First come named turns, each shown by rows before and after it. For each pair of rows after them, which turns, in which order, take the first row to the second? The first pair is done for you.
J289:
[  4  -1   0   2 -20   3  -9  19  -4  11 -19  10  25  -5   1   0   2 -10
   8   1   0   1  40  -8  -6   4 -17   9  16  -6  -8  -3] |-> [ 18   7 -16 -10   1  -4   7  26  -5  -7 -12  19  -3  14  -4   7   4  -8
   5  12 -10   0  14   0  -1 -13  -3  12   4 -17 -29   0]
[  8   0 -12   5   4 -15  16  -7  -3  19 -13  -9  -1   3  11  13  12  -5
   5 -23 -22  12  32  11   1  -9 -22  -2  17 -28 -22  16] |-> [  9  -4 -13   0 -12   4  19   0   6   7 -11 -22   3   7  16  10  20 -23
   9  -4  -6   4  40  -4   3  -6 -25  20  25 -13 -15 -13]
[ 20  16 -26  -6   3  -2  10   7   7 -21   1  -4 -13  16 -15   5  -7  14
 -10  19   3   5  -3   1  -7  -7  -5  -8   2  -7 -33 -30] |-> [ 13   9  -8  14  -9 -15  -3 -16   7  13   1  -1  11 -10 -14  -5 -18  33
  -6 -20  -5  14  24   9 -13   7 -17 -30  16  -7 -16   1]
J462:
[ -2   1   1   5   2  -8  -1  -1   0   4   5  15  -2   0   3   2  -7   7
   3  -1  -5  -9  -4  -3 -11   1  13 -12  -5   4  -1   8] |-> [  0   0  -1   5   6  -5   0  -2  -4  -4   0  13  -1   0   6   4  -1   2
  10   0 -12  -9 -14  -4  -7  -7  11  -6  -6   0   1   8]
[ -8   6  -2  14  -9   4  -9 -13 -14 -11   9  11   7 -21  -4 -10   6 -13
  13 -11   2  21 -37  19  35  -5   3 -12  -8  -8   7   0] |-> [-12   8  -2  22  -7   4 -10 -15 -17  -1   5   5   7 -28  -2 -14   3  -6
  10 -19   3  23 -19  22  30  -4  -5 -13  -2 -12   3   2]
[  2  -3   5   4 -14   0 -11 -22  -9   1  -1  10   3 -21  -4  -3 -13  -1
 -15 -18  -2 -19   5  -5 -20  15  19  -8  -5   5  17  19] |-> [  3   0   0  -1 -14   4 -11 -21  -6 -24  -3  12  -6  -7  -6   5  -7 -11
 -12  -2  -1 -19 -19  -9 -10   2  29   0 -15   1  25   5]
[  0  -4   4   2  -2  -3 -11  12   1 -11   0  -1  -8  -2  -4   6   6   0
   6   4  -7  -8 -15  -4   1  -8   8   8   4   1   0   5] |-> [ -2  -5   7   5  -4  -5 -10   8  -2  -1  -2  -8  -2  -5  -6  -1   7   1
   9  -1 -11  -1  -7   5   3 -10   2   5  11   2  -3   8]
J357:
[ -4   1   3 -13  -6  -1   0  11  11 -12   6  11 -11  11 -13  -3   2  -7
  -1   7  -8  -1 -27  -1  -3  -5  -2  15 -11 -19   4  -9] |-> [ -4   2   5 -12  -6   0  -3  12  11 -15   5  10  -9  11 -12  -3   6  -8
   0   6  -8   3 -23  -3  -5  -8  -6  15 -10 -12   5  -7]
[  8  11   4  24  -1  -7   1   1   0  21  -6  -7 -20   9  27  -7 -11   0
 -13 -15   4  -7  -1  17 -18 -14   6 -30   3 -25  -9 -18] |-> [  9  11   3  19  -7  -3   3  10  -1  22  -5 -10 -28   8  30  -8  -4   0
 -15 -10   9  -7   5  12 -16 -13   4 -26   5 -20 -11 -27]
[ 16  10  -6  -3  25   2   3  -5  -9  -3   1  20 -21  -9 -13   3 -13  21
 -38  11  -4   5 -23  13 -11   5  11 -17 -11  13  12  32] |-> [ 20  11 -15 -11  29   3   9   5  -7   2   0  12 -30  -2 -14   1  -5  14
 -44  17   3   7 -12  21 -17   9   9  -8  -5  10  -4  22]
[  3  -1   1   7  -1  -7   2   0 -10  13 -13 -13   4  17  10   5  22  -9
  18 -10 -21  25  12   5   4  -7 -14   7   6 -20 -24   3] |-> [  1  -6   2  10  -1  -4   0   1  -6   8 -11 -12   8  12   9   5  24  -5
  21 -12 -20  19  10   5   5  -7 -19   7  10 -12 -19   4]

Each pair is 2 to 3 turns apart.
[ 16 -20  37  25  -9  -5  -5 -11 -11  -8   2  40  34   1   6  -4  -7  -5
  29 -13 -25  -4 -35 -10  -3  -8   1   1  -6   6  20   7] |-> [ 11 -24  37  22 -18   4  -4 -11  -3 -14   0  34  38   0   7  -5  -5 -14
  32 -10 -14 -11 -28 -19   0  -6   0   8   2  17  24  -9]
J289, J289, J289
[  8  24 -25 -12  12   5  21   7 -27 -26   8  -3 -36  33   4  -6  12   9
   4   0 -12  10 -12   3  16 -21  -1   0  -6 -20  -1  -7] |-> [  4  16 -22  -7   3   8  27  14 -17 -10  -3 -18 -22  30  11 -10  20   2
  12   1 -11  14  20   1  12 -16 -15   5   7 -19  -8 -14]
J462, J289, J289
[-28 -19 -20  10   0 -38  10 -15  -6   6  -8  27  -9  28 -11 -12  21   1
   3  -2 -18 -14  -3  14  -3 -13 -18   2  -2 -29 -33  28] |-> [-25 -21 -25  -2  -2 -28  16  -4   5  -8 -11  14 -13  41  -8  -4  28 -15
   3  20  -4 -21  -8   3   0 -15 -18  21   0 -17 -31   0]
J289, J289
[  8  12 -12 -25  13  14  19  22   3  23  13  -7 -11   1 -12 -17   5   2
 -19  -6   9   1  30   5 -22   3 -10  -2   9  18 -30  -1] |-> [  1   1  -4 -26   0  28  18  18  14  11  12 -14   1  -5 -10 -14   4  -8
 -20   3  29  -9  27 -12 -19  12  -8   6   8  28 -11 -17]
J462, J289, J289
[ 10 -19  -8 -25  -8  32  -9  31 -28  -5  19   6  -3 -18   6  14   8 -28
 -26  10   9   4 -21 -25   2   9 -26  10   8  21  -7 -13] |-> [  3 -22   8 -11 -12  28 -17  17 -28   8  18   5  13 -33   8  11  -1 -19
 -19  -7   9   9  -5 -24   0  19 -32   1  20  25   7  -2]
J289, J289
[ -4  -8  -1  -1 -15   9  -3   1  12 -12  -1  -5  18 -13   3  -1 -10  -2
  -6   6  20 -14 -10 -14  -6   3   6   3   3  16  28 -11] |-> [ 12   6 -20 -14   9  -2  12  11   4 -19   6   4 -17   8   2   6  -6   1
 -16  14   6 -12 -23   3  -4 -13  14   9  -8   4  -8  -8]
J289, J357, J357
[ -2  -7 -16 -13  10  -5   1  -3   8 -23   9  18  -7  -1  11   9   8 -15
  -5  12   5 -11 -32  -7  13  -1  20   7 -11  13  15  -7] |-> [ -4  -6 -16  -9  15 -21  -2 -13   5 -13  15  25  -8 -10   9  10   0 -10
  -8  -3  -9  -5 -37   1  10  -6  22  -8 -18   6  11  12]
J289, J289, J289
